These are runs of 8 systems, one row a step. Runs of the same system follow the same rule from any start.
P, run 1 (11 x 20):
[66 108 17 172 160 38 -13 86 57 79 -75 215 96 11 104 -12 -45 6 -81 -105]
[30 303 6 11 -63 52 -4 83 57 -45 61 107 48 73 -31 -156 31 41 139 19]
[-110 123 -51 -109 -197 114 94 37 65 45 -8 -185 -130 69 -73 3 -33 5 96 130]
[-148 -237 71 -86 -38 182 25 5 6 7 -53 -102 -118 -44 76 32 -163 19 -50 82]
[-69 -230 107 23 135 86 -99 9 2 9 155 124 50 34 62 -19 -3 9 -96 -163]
[103 56 -13 121 36 -87 -184 -37 -17 -18 258 99 37 126 -162 -36 61 -71 -74 -84]
[209 113 -116 27 -172 -204 -27 -73 23 -136 71 -173 -81 69 -64 -6 -16 56 47 76]
[75 -97 -61 24 -114 -45 107 -150 118 71 -188 -250 -31 -161 103 19 41 76 78 90]
[-137 -186 119 -9 157 24 32 -162 -42 93 -192 38 145 -199 103 -103 66 -110 109 12]
[-178 52 109 -83 202 -85 -38 -3 -183 27 -10 171 196 101 -48 8 97 -225 20 -190]
[97 285 -14 -17 -78 -92 -31 172 -172 -45 40 106 -102 135 -55 203 -47 -187 -110 -99]
M, run 2 (11 x 20):
[-178 -42 48 -49 50 126 50 56 -74 10 -3 67 -62 -13 117 19 -84 -90 -31 -27]
[-5 116 -14 74 -28 46 -58 41 -9 77 41 45 -84 163 -39 11 -48 -159 -117 -114]
[212 130 102 -2 -98 15 -35 3 88 -68 -58 6 -101 30 -63 -80 -14 4 61 75]
[75 8 -29 -80 33 -105 124 22 128 -78 2 -59 2 17 -25 54 120 224 15 75]
[-101 -277 25 -29 52 34 -9 -16 18 68 34 -50 122 -35 -92 51 37 122 -26 51]
[-160 -127 27 -32 75 77 -121 -36 -130 11 -30 -55 -104 -67 72 66 -65 -115 -39 -121]
[25 154 -87 167 -49 -6 -128 -97 -29 46 21 -46 -87 25 128 -72 -61 -166 -17 -174]
[113 197 12 36 -116 -55 54 -116 94 -110 52 -4 -19 12 61 -182 -22 -83 141 122]
[8 41 12 -144 44 -181 232 3 83 -83 63 19 158 72 -60 71 159 82 81 136]
[-46 -256 151 -95 49 -32 44 102 -76 129 -13 94 241 -40 -115 134 112 58 -22 -25]
[-81 -129 57 43 59 142 -79 117 -179 70 -119 109 -158 -181 91 85 -6 -42 -104 -199]
K, run 3 (11 x 20):
[-35 50 -7 84 -27 58 -53 50 271 242 230 13 190 191 -40 100 78 68 -36 -85]
[-96 -86 52 -62 -312 188 103 90 -15 157 136 -7 34 -202 -33 -43 97 44 187 134]
[-67 -197 23 -123 -145 14 79 -84 -63 -92 -24 -226 -306 -43 201 -21 34 -80 10 -177]
[196 -132 41 1 95 57 -13 87 21 -139 -311 -25 -199 124 -81 -87 -215 86 -234 17]
[107 341 134 -112 113 -46 -170 173 43 -156 -111 112 107 159 -113 63 -14 165 98 -52]
[61 138 -133 140 -138 -162 -160 -100 62 165 191 -111 258 48 -210 -10 199 31 145 -55]
[-142 -89 -89 46 -145 -13 116 -216 -125 73 -41 -142 136 -302 69 -172 50 -113 240 209]
[-147 -285 97 -58 218 -39 82 -184 -55 -53 -210 -64 -53 -54 337 -30 -50 -203 -54 -173]
[146 -117 189 54 273 47 -15 182 -64 34 -211 305 -50 86 -129 73 -118 -102 -337 -61]
[130 447 13 0 31 -81 -60 220 -53 -38 167 280 -59 2 -157 268 124 -13 -24 11]
[22 203 -395 223 -162 -106 34 -154 186 100 380 -154 -2 -106 -29 100 168 127 48 136]
K, run 4:
[-4 -236 -10 40 -109 -72 32 -83 -72 22 133 -59 108 27 43 -68 -55 -81 -28 -18]
[9 -90 156 -73 29 17 74 -37 -66 -116 -15 80 -76 -7 21 -95 -100 -173 -8 116]
[12 98 115 -30 135 -4 -52 -68 128 -10 1 34 -148 131 -17 79 20 -149 -87 -54]
[41 175 -17 109 1 131 -61 34 161 165 -16 40 -41 -35 -132 61 55 43 -14 73]
[-95 133 -80 10 -105 80 25 38 47 103 36 -50 -9 -155 112 45 153 123 177 -67]
[-27 -248 -112 22 -98 -12 106 23 -45 34 -44 -127 -21 -59 81 -64 32 121 -35 -109]
[41 -164 75 -138 13 -31 66 127 -165 -196 -143 17 -9 46 -16 -17 -132 84 -53 20]
[141 56 101 -69 60 -156 -157 6 -46 -172 45 12 35 203 -100 65 -100 -35 -71 -73]
[88 195 -10 124 -13 -48 -140 -138 65 2 118 10 109 26 -183 -73 -13 -75 70 170]
[-187 154 -25 46 30 32 6 -234 113 88 63 -74 82 -123 97 -104 115 -145 223 66]
[-173 -213 27 61 57 119 90 -110 53 238 -121 -40 16 -93 130 -51 81 -139 -33 -97]
P, run 5 (11 x 20):
[-173 -152 54 -9 114 167 88 -177 95 -75 17 -3 -207 -166 214 -271 121 -12 111 -40]
[-262 -23 107 -52 287 11 -121 -217 133 92 188 26 134 114 -44 128 73 -193 -9 12]
[90 52 93 -61 -89 -141 -246 66 -183 -86 165 26 209 121 -143 243 -187 -71 -14 34]
[275 -85 -133 43 -374 -152 68 182 -150 -30 47 -79 -100 -47 24 67 22 132 -42 -161]
[160 -123 -101 175 25 1 232 -152 114 37 -118 2 -275 -271 51 -173 180 -5 -71 81]
[-111 18 114 -77 416 -64 54 -235 234 -90 -150 25 145 -49 12 -88 139 36 105 149]
[-174 151 93 -93 110 -29 -222 49 -52 157 -146 -53 410 151 -162 191 -36 -34 104 -59]
[-11 104 -92 2 -292 36 -96 274 -440 -18 -87 28 -30 -11 -8 9 -187 -77 4 -177]
[12 19 -164 76 -154 54 307 118 -32 -61 85 63 -414 -45 280 -81 45 -60 -133 -164]
[32 77 121 55 215 129 179 -164 438 13 150 152 -197 -57 98 39 54 -54 -56 269]
[-39 -1 279 -213 108 49 -158 -9 231 -33 117 4 326 48 -205 119 -5 242 211 266]
M, run 6 (11 x 20):
[5 121 21 -104 14 -120 -71 43 -114 -145 147 52 90 56 -231 -99 193 62 153 -36]
[27 -18 -19 -76 -159 -89 16 136 -159 111 -144 -75 152 -132 -138 99 157 147 138 -38]
[-41 -132 -120 115 -15 22 114 60 -100 143 -176 4 24 -257 159 149 -100 38 -82 48]
[-145 9 -107 186 196 105 1 -24 -59 -15 47 149 -39 6 137 -60 -259 -127 -181 71]
[-65 271 45 -15 91 91 -130 22 -17 -128 26 85 -43 269 -108 -205 -133 -138 6 -16]
[121 261 94 -168 -137 -44 11 121 144 -9 -171 -113 44 235 -161 -35 112 100 161 -37]
[115 -147 101 -113 -111 -19 220 81 246 178 -181 -117 76 -71 22 191 153 221 49 87]
[-121 -394 64 14 167 113 92 -41 103 102 90 37 -70 -171 129 199 -9 53 -185 60]
[-145 -118 40 99 152 167 -310 -82 -103 -52 256 84 -243 27 13 -32 -118 -176 -190 -169]
[119 294 -54 57 -175 -19 -330 -78 -95 -163 109 -126 -212 110 -73 -215 -47 -113 104 -171]
[226 208 -148 -35 -296 -270 123 -106 85 -111 -51 -267 71 -5 -32 -72 100 129 244 143]
U, run 7 (11 x 20):
[49 -150 2 -3 -48 -114 162 -100 128 25 93 -67 34 -60 21 103 77 2 0 133]
[-85 -116 37 -83 178 -52 77 -35 45 -7 -2 37 107 -57 -107 29 181 122 25 49]
[-107 73 -69 37 179 8 -25 56 -70 89 -65 85 67 25 -160 -62 176 14 -32 -129]
[90 198 -109 128 7 -33 -58 48 -145 -3 -173 54 -55 10 -95 -125 -18 -79 -42 -79]
[192 168 6 51 -149 -54 -50 -53 68 -89 -122 -106 -8 62 112 -116 -146 -25 90 23]
[48 -91 231 -115 -180 77 -6 -58 180 -24 15 -115 28 17 113 -100 -54 24 175 75]
[-200 -189 193 -225 -20 185 98 91 35 -10 44 18 -55 -3 75 23 30 28 77 -10]
[-215 -74 -45 -6 147 133 77 150 -75 104 -5 99 -151 -1 38 171 -2 -47 -200 -104]
[80 106 -207 199 139 -31 -33 67 -60 11 24 113 -155 -31 -72 195 -116 2 -292 49]
[204 152 -189 134 -39 -205 -104 -92 94 -84 173 -82 74 57 -133 100 -70 101 -38 182]
[-7 -78 -27 -50 -172 -118 -78 -200 41 -4 149 -257 202 5 -202 -132 101 68 211 153]
A, run 8:
[-16 205 -66 88 -60 139 -7 170 -67 49 -56 144 -40 -140 40 67 -119 58 26 64]
[7 104 -134 78 -76 116 -92 58 82 -83 132 -46 -76 25 76 -71 -153 198 34 39]
[-9 -137 14 -95 55 -6 -22 -31 89 -136 47 -104 21 198 -126 -102 -84 159 -53 74]
[-51 -94 82 -199 133 -118 111 9 -11 -65 -186 -80 19 193 -51 78 -7 -38 -86 -29]
[-3 9 42 -9 -107 -27 83 54 -47 178 -261 -66 36 68 55 73 -12 -179 -42 -141]
[72 87 103 51 -254 102 -146 -44 17 117 -12 -84 -81 -123 70 -28 -33 -129 137 -37]
[-11 30 45 50 -27 56 -159 -184 146 15 283 -71 -131 -43 -74 28 68 -61 59 78]
[-59 -128 -52 -35 152 -136 81 -135 7 -45 194 4 60 -63 -156 155 97 -8 -67 203]
[-50 -119 -142 -8 90 -217 173 27 -205 -63 -51 39 91 -122 98 136 49 28 -51 -37]
[90 -17 -117 148 -76 -65 -4 85 -212 3 -127 82 26 -86 129 -211 2 22 5 -259]
[169 170 91 88 -3 108 -171 -7 15 -104 -54 122 -67 -16 -23 -315 8 -13 110 -91]
B, run 9 (11 x 20):
[46 -99 49 -56 120 -165 -152 77 -231 -201 -40 83 323 81 -127 34 -193 123 -13 62]
[0 73 90 -249 -86 -152 134 187 -149 -199 -182 -15 181 236 71 -135 -38 40 151 -162]
[-3 21 55 -8 -37 -7 354 24 154 172 -192 60 152 216 59 -241 78 -178 20 -33]
[-200 14 190 -32 102 250 184 -147 245 134 -52 65 -169 -53 143 -46 -7 -271 16 189]
[-95 129 190 55 79 278 -243 -13 237 168 273 92 -216 -59 49 212 64 -93 -26 -60]
[154 19 -10 145 -208 143 -239 159 -184 101 192 134 -196 -314 -146 238 43 65 -75 -9]
[187 16 -369 81 -241 -137 -20 86 -177 -133 41 -232 -268 -122 -123 123 6 271 -72 13]
[98 -194 -334 85 86 -242 3 -104 -12 -138 -57 -254 193 119 -221 -137 -78 325 -97 159]
[-225 -232 47 -223 250 -96 -36 -117 -134 -261 -158 -118 340 174 -73 -272 -118 117 146 52]
[-221 22 243 -185 100 -48 -5 6 -92 2 -127 62 347 344 121 -264 34 -277 177 -363]
[37 145 283 44 -131 41 229 -35 -18 212 -177 234 17 38 259 -173 30 -593 55 -164]
R, run 10:
[-60 120 135 -158 52 89 -71 26 136 -61 -82 -79 -26 50 -30 104 -37 97 95 98]
[-138 -136 50 -87 5 164 -43 86 33 112 -87 -96 -10 34 -12 108 -72 87 -46 -39]
[-35 -168 -40 77 -80 137 -32 63 -162 42 -42 20 -121 -60 -16 -128 -139 -51 -112 -38]
[126 64 -51 113 -111 -2 -28 -23 -48 -79 71 31 -151 72 54 -149 -119 -138 -74 -51]
[96 163 31 12 -135 -39 -88 -14 100 15 143 -34 27 150 -99 -24 52 -40 63 -17]
[-47 -54 30 -93 -68 -31 -61 -51 96 60 145 -137 43 -31 -92 94 213 105 117 -36]
[-127 -213 -49 57 148 -21 -35 -164 -29 94 24 -55 13 -151 1 39 144 -25 -32 -55]
[-50 -45 -36 138 217 -56 -61 -108 -171 -68 -1 170 54 -114 62 -87 -42 -139 -61 -23]
[49 212 3 4 41 -140 54 82 -97 -120 46 175 95 105 131 19 -75 -104 17 -55]
[37 165 12 -126 -158 -101 211 144 63 47 -33 -6 145 78 -19 117 83 55 112 74]
[1 -140 21 -105 -61 0 181 -26 141 24 -97 -144 -26 -110 -10 61 120 174 75 164]
A, run 11, 11 rows:
[-45 -143 261 -177 -120 223 9 -52 220 -23 124 -113 -203 89 53 54 -173 -72 -7 185]
[9 -276 101 -98 58 -49 50 -66 213 101 69 -140 -134 50 -4 400 18 9 -214 38]
[110 -189 -55 -33 -153 -169 18 94 -173 123 -81 -117 -26 -150 -145 367 104 63 -121 -23]
[97 102 -262 121 -177 -131 -132 -26 -309 -60 -59 -153 -231 -184 -52 28 84 -17 -8 -158]
[113 160 -239 262 30 -116 -183 -279 -98 -95 -5 -106 -53 -62 -156 -320 19 -85 33 49]
[-17 166 24 4 272 -227 -60 -316 24 -223 -8 26 274 43 -45 -220 7 -129 193 183]
[-224 55 91 -113 171 -171 225 -88 38 38 75 145 440 166 175 -69 99 -200 162 -41]
[-151 -152 249 -88 -138 158 288 158 -51 164 57 274 164 -77 276 -121 55 -148 140 -107]
[38 -121 265 41 -88 378 -4 146 128 82 137 266 -320 -203 283 -15 29 39 -35 -148]
[211 -51 73 129 79 234 -140 168 253 91 140 179 -302 -140 -175 224 79 331 -218 63]
[64 142 -249 -55 119 -30 -45 230 -3 -114 -38 -66 -149 -63 -330 379 14 480 -135 206]
X, run 12:
[-173 -15 69 -269 -90 -4 -56 -32 -95 -71 65 -214 -229 -96 -97 161 249 -11 163 -98]
[-61 -59 -9 54 -66 -69 -310 -209 -259 36 70 -158 -30 -25 -73 51 -75 -315 1 -109]
[128 -149 69 111 -71 -102 -148 -26 -175 -161 75 101 167 40 241 -256 -178 -51 50 -232]
[96 -67 15 49 -41 -158 195 -6 117 -16 328 182 239 107 99 -146 169 4 56 -76]
[111 -64 169 -111 -8 -185 301 -34 101 34 13 100 151 -96 -32 209 135 -100 35 283]
[-70 -77 40 -21 218 -82 88 -89 116 135 -277 -71 36 -130 167 362 34 -26 -81 -4]
[-69 21 -252 238 333 -5 -134 -30 -81 70 -200 33 65 -129 -90 17 -26 146 -150 -17]
[-85 143 -218 30 147 83 97 194 -228 -219 -68 179 -154 28 -47 -213 -71 135 -80 -16]
[-170 290 -164 -72 -117 106 203 123 33 -27 109 -40 -150 271 -51 -71 -112 -139 -27 87]
[-25 39 118 -119 -307 184 45 29 132 132 -128 -224 57 161 -19 -42 -236 -67 123 203]
[-49 -263 215 -92 -116 241 -121 -1 210 213 -145 -192 10 14 5 -88 68 134 77 -150]
X, run 13 (11 x 20):
[-261 77 -131 35 13 259 -244 43 -23 -12 244 -41 3 -13 -40 -164 34 224 136 -99]
[-32 -117 71 -131 -275 113 -52 150 -226 -78 284 40 -82 29 -236 -18 -70 -24 -4 96]
[125 -127 153 -78 -270 -61 1 8 32 14 118 -131 -165 185 118 121 -94 -200 -99 -173]
[315 -42 76 152 -113 -174 -145 -197 188 54 -12 -116 123 50 31 -74 26 -17 36 -67]
[123 -55 128 -55 104 -159 31 -100 36 -168 -27 64 103 -189 99 -114 233 159 205 -31]
[-184 43 -34 -69 207 -169 65 -130 -74 -8 138 63 79 -123 -19 172 276 -98 61 -5]
[-96 6 -44 41 92 -108 14 -2 -240 -7 -58 90 139 -100 30 195 -159 -176 -65 87]
[-53 -66 -173 142 60 -21 117 113 -41 27 -66 52 96 76 234 -1 -171 54 -138 -121]
[38 -31 -168 93 38 26 203 68 98 57 -5 53 47 125 -134 -176 -23 106 -115 130]
[-16 54 101 -181 47 91 224 91 124 -50 -198 -6 -145 106 -97 -28 14 10 -18 141]
[-134 183 61 -53 47 162 -105 -31 156 186 -176 -148 -98 64 -71 105 35 -75 32 -37]
U, run 14:
[1 -105 -96 3 235 -66 74 41 -115 -226 -94 113 -125 -149 80 -224 274 265 32 -263]
[4 266 -17 145 264 -20 -20 -150 104 -58 -5 149 -182 146 44 -275 127 -258 -76 -182]
[163 390 227 -33 -60 4 -70 -64 45 -9 -155 80 -57 26 -133 32 -99 -321 77 235]
[-28 203 77 -150 -328 87 18 144 159 141 -128 -212 171 8 147 209 -149 121 265 108]
[-110 -370 -48 15 -242 286 174 159 58 159 30 -67 -2 -124 128 -141 -64 269 27 31]
[-154 -358 -40 -74 292 50 191 95 -78 -218 57 146 -128 148 25 -131 -104 112 -263 -38]
[35 47 25 58 317 -100 -176 -41 40 20 58 69 -147 311 -236 212 5 -181 -376 -153]
[228 349 -73 77 -133 -138 -339 -20 -91 -24 56 -118 -154 -120 -283 286 42 -3 19 79]
[-59 199 -242 66 -298 -76 -99 -189 19 -65 145 -331 80 -183 153 -71 -4 156 358 89]
[-229 -366 45 38 -30 112 75 -292 -18 36 71 -66 195 -198 181 -416 -7 -105 225 105]
[-201 -307 355 -174 346 5 50 29 -197 -90 -127 320 230 45 113 -56 -44 -212 -33 -122]
R, run 15, 11 rows:
[-7 144 -166 164 -3 -136 26 -146 0 74 11 -49 82 26 -5 -63 31 -164 1 -1]
[-20 89 64 -84 2 -107 -15 -101 11 -142 95 -5 153 0 -1 -104 77 13 219 80]
[-97 -109 131 -152 114 -75 104 -38 142 36 -37 -40 112 76 80 97 139 3 25 -76]
[-18 -153 110 -3 82 37 56 39 -103 98 -151 142 66 -178 -54 36 74 -38 -29 15]
[83 16 -2 59 39 -6 55 59 -74 -114 -37 148 -139 -145 219 61 -122 -8 -71 29]
[98 252 -81 105 -5 33 56 94 133 41 -20 85 10 91 19 30 -112 37 -52 117]
[-1 93 -19 -129 -94 59 6 105 82 -87 64 -101 -25 65 -164 38 -5 234 86 152]
[-93 -185 -53 -91 40 28 -21 -46 76 43 -129 -265 -82 89 -83 62 18 117 -87 -56]
[-50 -156 0 94 67 106 -177 -68 -174 45 -188 -49 -36 -71 -83 -203 -64 -75 -36 -113]
[7 96 48 61 -41 37 -114 -4 -132 -117 37 78 -125 17 196 -159 -96 -200 45 -219]
[7 235 64 4 -209 6 69 37 54 139 139 54 55 132 23 20 55 -238 83 -41]
B, run 16, 11 rows:
[-30 59 91 -5 7 116 41 -2 175 194 -177 -60 -31 100 22 33 10 -77 -30 -69]
[-42 86 34 124 10 225 -69 -15 96 117 -16 87 -95 -168 73 -50 -43 -1 27 57]
[-76 112 -83 54 -33 99 -94 1 -11 -23 253 33 -138 -115 2 59 26 35 42 31]
[64 -63 -84 41 -130 -49 -95 35 -102 15 192 -41 -2 -2 -157 123 -28 35 -80 48]
[105 -151 -30 -50 -110 -85 -4 22 -100 -117 -87 -159 -46 31 -72 -13 -79 115 -40 -6]
[24 -95 -26 -2 80 -98 17 -54 15 -95 -128 -84 95 110 -33 -213 30 113 12 -94]
[-120 -10 61 -36 156 -47 41 -120 -57 -21 -106 45 145 8 -16 -174 74 -131 92 -10]
[-128 121 133 -68 31 -21 -4 -97 34 73 -20 13 58 66 125 27 32 -268 105 -88]
[86 55 136 81 -106 38 10 -9 99 140 29 94 3 -56 177 107 -9 -178 6 -48]
[114 25 27 58 -65 60 81 27 91 -13 101 88 -211 -201 161 139 19 49 -20 80]
[44 -22 -105 34 75 -16 -3 51 63 -27 154 16 -119 -97 -96 205 113 209 -104 73]

Which system made each of these runs?
run 17:
[-73 225 35 32 -87 78 68 21 -122 246 -135 80 -146 -151 -55 146 110 -359 -19 -1]
[92 195 -153 77 -37 -58 144 101 7 -17 -254 11 22 -204 240 166 -185 141 37 153]
  U
run 18:
[-54 -133 -92 165 -13 185 218 12 -12 173 -42 154 -44 -118 -67 -349 129 -55 -44 51]
[-14 42 195 -1 228 170 -150 -37 56 -136 -158 131 -93 -259 196 -19 -90 144 113 81]
  A
run 19, 2 rows:
[-76 -115 -2 -191 -18 -87 41 49 -199 -119 -43 -108 -59 53 -145 29 33 0 -10 -11]
[-46 12 -3 1 -21 -72 -44 -61 -96 43 -68 -86 -20 195 -30 -51 -14 -260 -76 -181]
  X
run 20:
[-43 139 46 -174 108 -150 131 188 -67 -91 65 150 5 8 13 206 261 98 54 -162]
[-81 42 -242 120 -98 130 251 178 -95 149 -107 86 -99 -72 -55 -163 88 46 -62 -28]
  A
run 21:
[-28 25 57 -33 15 68 -131 109 -139 -43 24 80 -92 37 -50 -39 42 8 -8 -216]
[22 153 -75 67 -70 -5 -29 -9 -73 -34 17 -19 -202 -15 113 55 -57 -147 -47 -102]
  U
run 22, 2 rows:
[-84 86 -38 -68 154 5 17 132 21 3 -99 28 178 59 -98 40 45 215 56 28]
[-88 -84 -32 -47 -103 -90 -102 28 -111 86 124 -85 218 19 -50 130 38 39 61 -94]
  K
run 23, 2 rows:
[14 -361 210 -83 -61 21 106 124 -158 49 -106 116 200 -71 64 -21 -94 -15 -9 -17]
[254 -133 39 125 -75 -9 195 129 -43 -33 -66 224 -139 -89 219 -76 -61 -10 -166 -79]
  R
run 24, 2 rows:
[160 94 -3 10 287 -139 25 -74 67 -133 -120 61 -284 128 -233 -71 172 -33 -203 -41]
[30 530 23 -70 85 -83 -44 -8 -15 -172 -177 38 -82 59 14 -9 6 -137 161 22]
  X
run 25 (2 x 20):
[-55 88 29 -60 285 155 34 136 189 -124 -263 39 -115 214 89 -123 -147 169 -108 -83]
[-94 368 -77 -13 -1 186 -59 179 110 146 -35 38 -11 158 -322 -66 112 108 57 20]
  X
run 26, 2 rows:
[-226 160 -178 126 207 205 -35 -11 196 243 -135 -88 -113 90 13 169 -108 4 -190 33]
[23 102 -86 81 19 269 -154 186 -34 -37 -208 4 -74 -8 -225 -161 -242 254 -34 155]
  X
run 27 (2 x 20):
[-6 17 -153 140 50 44 -51 -23 -83 71 -25 10 -115 -53 -186 -128 110 8 -71 -51]
[-34 146 -60 0 57 -83 -113 -136 -95 -162 28 -74 -145 -16 18 -22 -3 -93 50 -37]
  R
run 28, 2 rows:
[-122 -218 -87 -33 127 63 40 171 -96 -27 -245 -60 52 182 59 -78 -206 159 -193 -144]
[30 83 -28 256 79 162 -151 38 70 113 -22 158 -10 143 135 -215 -138 -82 -150 -261]
  P
run 29, 2 rows:
[96 -249 396 -225 -89 67 92 -49 292 -6 139 -29 -13 95 -106 84 7 -2 27 243]
[48 -290 127 -192 115 -120 -56 30 21 -106 115 -59 -204 39 -1 293 180 109 -159 -248]
  M
run 30:
[51 -73 140 -133 -134 -105 28 -40 -2 -91 101 -86 63 253 -63 -52 -112 -188 -4 25]
[33 -74 148 -122 -86 -123 212 -123 102 21 9 -86 -97 80 85 78 71 -235 -10 31]
  A
